Rows are one point carried round by a steady rotation, each followed by how many ticks it has turned.
The counts run from 0 to 112.
[123 112  74 163 169 130  79 140 148 157  96 139 166 138  88 141 159 123
 121 110 123 125 153 182 103 149] -> 7
[ 91  99  66  63 147 169 105 114  68 124 101 121 131 112 151 101 130 111
  88 150 163 125 139 121 108 145] -> 26
[135 106 102 144 159 116  99 156 129 158 137 159 174 104 105 106 120 123
 114  94 106 110 185 172  76 129] -> 18
[136  78  84 119 205 126 117 103 148 122 142 120 109  97 158  93 167 101
 112 117 140 161 161 164 125 132] -> 51
[129  80 120 131  85 143 156 144 154  80 115 101 121 115 145  91 154 111
 128  64  81 135 141 119 143 154] -> 89
[107 110  83 170 160 127 124 127 125 142 153 121 183 104 131  86 105 147
 133 113  99 109 135 151 101 140] -> 31
[134  80 102 131 119 134 157  97 148  88 116  94 121 104 155  98 152 117
 140  83  90 159 144 137 155 157] -> 77
[130  76  97 108 105 153 161  97 140  79 103  70 112 119 162  89 151 105
 121 120 102 148 133 136 142 155] -> 78
[103 103  93 109 183 147 137 106 118 129 133  88 138 101 165  66 117 142
 129 158  94 125 105 126 135 137] -> 54
[112 128  74 105 134 165 107 160  64 133  94 148 151 108 128 114  98  94
 107 147 148 107 131 130  86 137] -> 15
[108 116  98  89 121 152 156 119  99 109 129 114 162  78 151  81 105 134
 130 110  99 103 120 120 107 131] -> 56
[126 111  96 151 136 152  88 171  87 128  97 161 166 136 111 131 116 118
 115  99 121 107 178 150  83 149] -> 5
[ 76  99  77 174 154 118 113  92 128 147 116 103 147 105 135 107 161 128
 121  88 106 113 161 166 123 164] -> 21
[102  92  70 106 129 168  93  83 108 123  98  78 109 120 146 113 150 123
  94 118 145 116 120 137 129 186] -> 24
[128  81  92 116 207 131 116  95 144 137 119 108 142  94 133 104 157 107
 115 148 132 153 120 161 132 117] -> 52
[131  96 127 113  90 163 159 164 149  93  60 136 137 129 142 128 127 120
 120  84  95 150 144 117 123 140] -> 102
[138  60 101 144 173 136 132 110 156 112 132  67 121  99 144  78 177 117
 124 128 124 141 133 165 129 147] -> 64
[140 107 110  92 126 108 168 166 143 132 108 109 152 112 142 102 102 120
 134 151  64 117  58 104 108 146] -> 110
[175  95  99  55 143 157 157 130 119 105 114 160 146 109 147  88 114 107
 124 162 140 175 128 124 101 102] -> 82
[108  83  77  76 146 142 154 105 123 122 139  81 134 111 154  76 123 137
 118 134 118 138 114 113 133 159] -> 67
[129 106 126 133 117 103 170 158 148 148 125 120 172  95 134  75 107 139
 155 147  54 118  96 106  92 137] -> 98
[122 118  90 112 127 169 129 155 110  98 110 151 175 130 176  87 122  92
 124  92 119 157 188 143  75 121] -> 59
[ 90 108  72  93 146 151 122  90  95 119 106  83 102  98 122 133 116 145
 112 146 133  94  95 101 121 185] -> 12
[140  93 108 111  92 131 173 169 148 125 104 135 143 126 141  97 128 138
 140  82  52 115 135 125 124 147] -> 100
[106 107  94 151 122 132 131 154 108 108 135 112 199  84 153  82 107 132
 113  83  88 105 161 128 114 145] -> 45
[150  73 120 110 187 104 157 130 154 140  92 130 121 109 142 111 152 123
 125 171  97 167 103 147 120 147] -> 107
[158 107 125 105 172 123 144 160 133 148 136 149 166 101 143  60 111 100
 129 147 106 166 129 137  79  96] -> 84
[147 123  90  76  91 157 154 134 107 126 113 121 166 104 159  79  91 109
 138 132 119 143 128 117 106 117] -> 69
[136  98 121 158 155 137 144 138 169 129 136 130 167 103 138  82 144 113
 131 107  95 156 181 176 111 116] -> 74
[105 131  63 106 139 130 107 133  84 130 120  98 153 102 128 127  92 144
 123 139 102  59  85  96 108 168] -> 1
[155  80  95  68 122 175 157 109 131  92 105  94 117 111 152  88 135 120
 109 142 123 149 114 119 117 145] -> 80
[133  82 120 148 126 107 155 143 171 114 114 101 158  88 144  84 152 122
 153  85  51 139 137 140 111 136] -> 87
[105 110  85 148 103 173 125 139  94  90 117 123 164 123 145  97 108 122
 117  54  95 107 174 150  89 149] -> 46
[154  66  77 140 184 163  92  88 151 100 112 117 115 117 139 104 161 109
 114 118 167 164 196 171 119 129] -> 50
[102 109  90 171 160 108  89 137 142 163 116 143 158 102 123 116 127 123
 128 117 100 110 168 146  87 148] -> 19
[ 86  86  86 172 147 148  93  96 135  96 111  75 118 132 121 119 149 133
 111  92 101  96 150 137 126 189] -> 22
[105  63  96 133 187 131 138  81 134 110 141  66 114  81 142  85 157 123
 120 125 113 144 104 135 147 171] -> 65
[149  94 111 145 159 140 158 156 149 126 137 154 157 117 142  81 138 109
 133  80  94 155 161 150  84 102] -> 73
[110 107  70 102 150 128 106 111 100 163 108 116 132 104 123 117 112 164
 112 151 121  83  66  98 106 180] -> 0
[138 106  79 118 123 181  88 118 108 105  95 110 106 131 151 116 154 110
 108 121 165 154 151 136 105 156] -> 37
[105  85  76 133 129 179  99 114 115  84  90 121 135 114 147 119 150 116
 100 101 151 132 192 149 114 160] -> 36
[104  86  85 136 174 123  81  85 130 149 111  77 121 121 115 126 145 135
 125 124 126  99 107 133 132 189] -> 10
[113 109  78 115 186 130 134 123 120 148 142  93 167  82 142  69 109 137
 132 136  97 117 106 148 107 134] -> 42
[ 91 119  71 100 141 155  92 101  79 114 106  94 136  98 145 108  99 150
 105 143 145  97 108 107 100 168] -> 13
[121  82  73 118 124 156 118 127 112 107 111 141 125 126 143 106 165 106
 125 106 133 155 193 172 112 121] -> 49
[145 104 136 142 153 121 171 163 154 138 137 124 167 101 136  72 140 120
 152 111  52 126 144 145 110 138] -> 86
[101 109  99 109 158 133 161 103  94 128 157 105 151  78 172  59 102 128
 133 130 110 122 102 112 112 154] -> 55
[117  57 109 152 155 148 132 128 157 115 134 122 134 105 125 101 162 103
 108 100 123 172 192 184 111 128] -> 62
[110 120  70  93 138 162 113 113  59 134 100 147 160 123 147 136 104 134
 111 144 150  95 115 120  91 157] -> 14
[111 129  79 114 118 136 106 144  77 142 113 116 175 114 137 111  80 129
 131 128 110  78 114 110  86 163] -> 2
[ 83 108 106 158 108 175 115  98 108 102 111 101 130 118 138  99 158 133
 131  73  98  97 165 128 112 190] -> 34
[148  96 124 134  73 148 166 162 144  97  80 138 158 129 152 105 131 114
 128  87  69 135 145 130 110 145] -> 101
[167  81 123 108 178 116 162 121 161 140 100 104 116 111 132 100 147 126
 141 168  85 129  58 112 106 144] -> 108
[104 129  80 143 114 157  92 145  98 144  93 162 175 142 113 120 101 126
 132  90 128  98 161 132  71 132] -> 4
[129  77  84  82 122 168 164 100 117  64  96  71 110 112 159  81 147 105
 120 115 122 146 108 109 135 165] -> 79
[113 107 104 156 158 150  90 156 117 153  94 171 164 129 105 147 129 124
 113 100 110 123 179 148 101 126] -> 6
[ 89  87  91 171 182 129  81 105 133 161 112 108 128 123  97 130 157 139
 118 118 135 101 136 163 124 190] -> 9
[162  85 120 123  96 156 146 148 148  71  70 146 113 137 133 135 157  99
 108 106 113 163 150 134 110 139] -> 103
[107 133  81 132 156 104 141 129 107 164 163 101 171  72 149  53  98 144
 121 127  75 109 117 127 116 132] -> 43
[155 128 105  72 110 156 164 157 103 104 131 166 165 111 151  68 106 107
 115 132 120 145 132 125  93 110] -> 70
[146 102 130 101  78 139 168 182 104 109  93 130 158 119 149 121 100 118
 148 132  84 108 103 107 105 149] -> 112
[132 104  89 109 205 126 110 101 122 155 156 116 156  81 144  52 132 125
 128 152 119 123 135 148 104 123] -> 41
[129 100  89 109 149 170  99  91 105 112 107 150 102 115 149 126 157 104
 101 117 179 160 150 146 101 135] -> 38
[107 109  93 148 129 135 137 128 106 155 151 110 169  90 144  67 101 134
 114 106  86 106 129 113  91 133] -> 44
[168  85 123 112 166 154 142 138 181 127  84 144 108 131 133 141 183  92
 118 152 133 160 146 149 117 105] -> 105
[120 137  68 128 190 139 105 120 109 166 125 154 184  86 122  97 104 121
  99 151 124 101 151 154  70 118] -> 29
[127 115  74  97 151 170  87 110  99 140 123 151 148  93 129 122 122  93
 105 147 153 135 133 124  86 125] -> 27
[133 121  75 105 175 144  98 117  80 144 100 158 152  94 131  87 104 130
 110 136 130 118 135 142  70 125] -> 28
[158  83 111 101 130 166 144 150 159  95  69 148 119 134 128 141 162  94
 130 114 115 164 139 151 122 147] -> 104
[121  94  64 113 215 140  96  99 110 142 139 116 139 102 140  95 120 106
 111 153 143 168 126 162 100 142] -> 40
[169  74 103  73 163 155 160 128 139  87  97 134 113 130 139 105 163  79
 127 147 148 186 139 132 107 126] -> 93
[173  87  95  54 117 151 163 133  99 114  97 135 126 112 165  87 152 116
 112 159 143 170 112 120 105 112] -> 81
[126 141  82 149 179 109 108 121 104 162 141 149 174  85 125  76 102 133
 124 131 110 103 145 148  79 122] -> 30
[136  55 116 167 145 123 160 133 170 105 127 104 150 105 119  81 171 133
 130  78  85 144 174 155 117 124] -> 75
[125 121  94 121 105 170 132 146 120 100 116 125 148 133 166 101 129 109
 118  67 125 125 186 145  87 144] -> 47
[140 113 113  92 166  96 178 139 140 144 108 102 127  90 148 101 139 141
 121 170  77 140  55 103 119 151] -> 109
[158  93 131 110 118 129 190 157 131 120 104 120 171 112 148  91 113 141
 151  94  41 123 106 127 115 156] -> 99
[117 127  82 100 100 155 155 129  96 122 138 125 190 119 165  72 105 119
 133 112  85 112 148 116 101 129] -> 57
[146 113 105 119 144 152 147 186 124 120 120 155 157 106 151  81 127 112
 131 113  95 166 156 164  82 109] -> 72
[162  84 105  89 157 149 132 134 135 125  93 132 128 124 143 109 147  97
 106 175 129 176 103 144 105 120] -> 94
[107 100  91 187 169 131  87 124 138 167 127 108 147 114  97 124 161 127
 102  77  85 122 167 142 122 167] -> 20
[109  92  80 148 116 173 101 135 108  78 113 126 152 129 152 108 148  98
 103  72 145 147 209 146 109 123] -> 48
[118  86 128 163 125 134 158 144 159 106 117 111 131 114 157  80 142 115
 146  81  68 131 140 135 129 160] -> 88
[ 81 103  67 110 132 172 104  91  85  97 104 118 129 118 156 124 128 114
 106 134 158 136 135 118 113 170] -> 25
[140  88 104 140 145 155 126 149 156 110 115 136 146 108 118 102 149 100
 129  89 107 158 200 161 106 113] -> 61
[138  70 129 170 138 130 158 129 179 107 124  66 127 107 148  93 180 115
 141  86  73 156 152 134 137 168] -> 76
[134  73 103 164 172 117 120 104 159  96 144  85 138 107 126  98 172 114
 111 109 110 157 166 172 133 124] -> 63
[137  66  89  81 124 168 140 142 131  79  86 114 100 124 147 112 157 105
 104 134 137 174 131 132 117 133] -> 92
[110 139  77 104 113 148 118 156  87 126 101 167 168 125 134 139  92 127
 122  96 120  98 124 112  84 136] -> 3
[145 105 141 128 161 109 176 153 163 171 123 124 149  90 142  77 117 117
 145 165  60 129  90 138 111 138] -> 97
[102  87  74 139  96 164 113 129 104  82 120  88 133 127 144 129 146 128
  96  81 112 114 190 128 125 167] -> 35
[ 88 130  91 176 121 120 118 133 143 115 113  98 155 124 129  94 133 142
 131  73  72  89 147 143 111 160] -> 33
[138 111 121  97  96 134 168 163 109 122  97 127 155 104 144 105 103 145
 135 145  65 115  87  95 116 153] -> 111
[117  70  90 118 199 130 133  85 118 134 143  82 155  73 141  85 145 147
 128 144 120 144 128 135 137 127] -> 53
[125 126  73 101  97 156 135 149  87 103 125 129 183 108 155  77 114 131
 128 100  95 127 173 111  84 136] -> 58
[153 122 116 137 163 121 172 167 153 152 145 137 171  91 133  62 142 100
 145 131  71 150 140 144  99 111] -> 85
[128 112 105 122 173 140 119 133  98 162 127 165 185  95 107 110 104 102
 105 110 137 102 173 156  70 119] -> 17
[174  74 116 105 169 131 133 129 165 136  78 126 115 126 121 133 176  90
 127 150 123 171 115 147 120 123] -> 106
[ 94  96  69 143 121 154  97  91 106 126 110  86 117 119 140 129 154 121
 111  98 141 105 131 126 121 190] -> 23
[164  85 124  87 189 143 160 121 143 135 121 117 127 129 144  83 139 115
 129 177 101 168  97 127 108 126] -> 95
[154 107  99  74 182 151 170 167 129 114 139 161 147 100 137  75 119  89
 141 142 109 154 139 137  89 108] -> 83
[ 88 111  92 160 158 105 123 130 131 121 135 114 185 104 131  75 125 129
 121  96  91  99 158 135 105 143] -> 32
[102  78  78 168 201 126  97 114 156 149 112 108 139 124 111 137 148 109
 117  89 119 125 162 173 128 169] -> 8
[ 97 104  78  83 148 128  99  78 118 132 108  91 122 115 122 140 146 153
 116 133 116  86  98 122 144 181] -> 11
[145  84 108  98 131 176 147 120 129  71  79 118 107 127 149 117 156 102
 125 109 125 153 150 121 117 163] -> 91
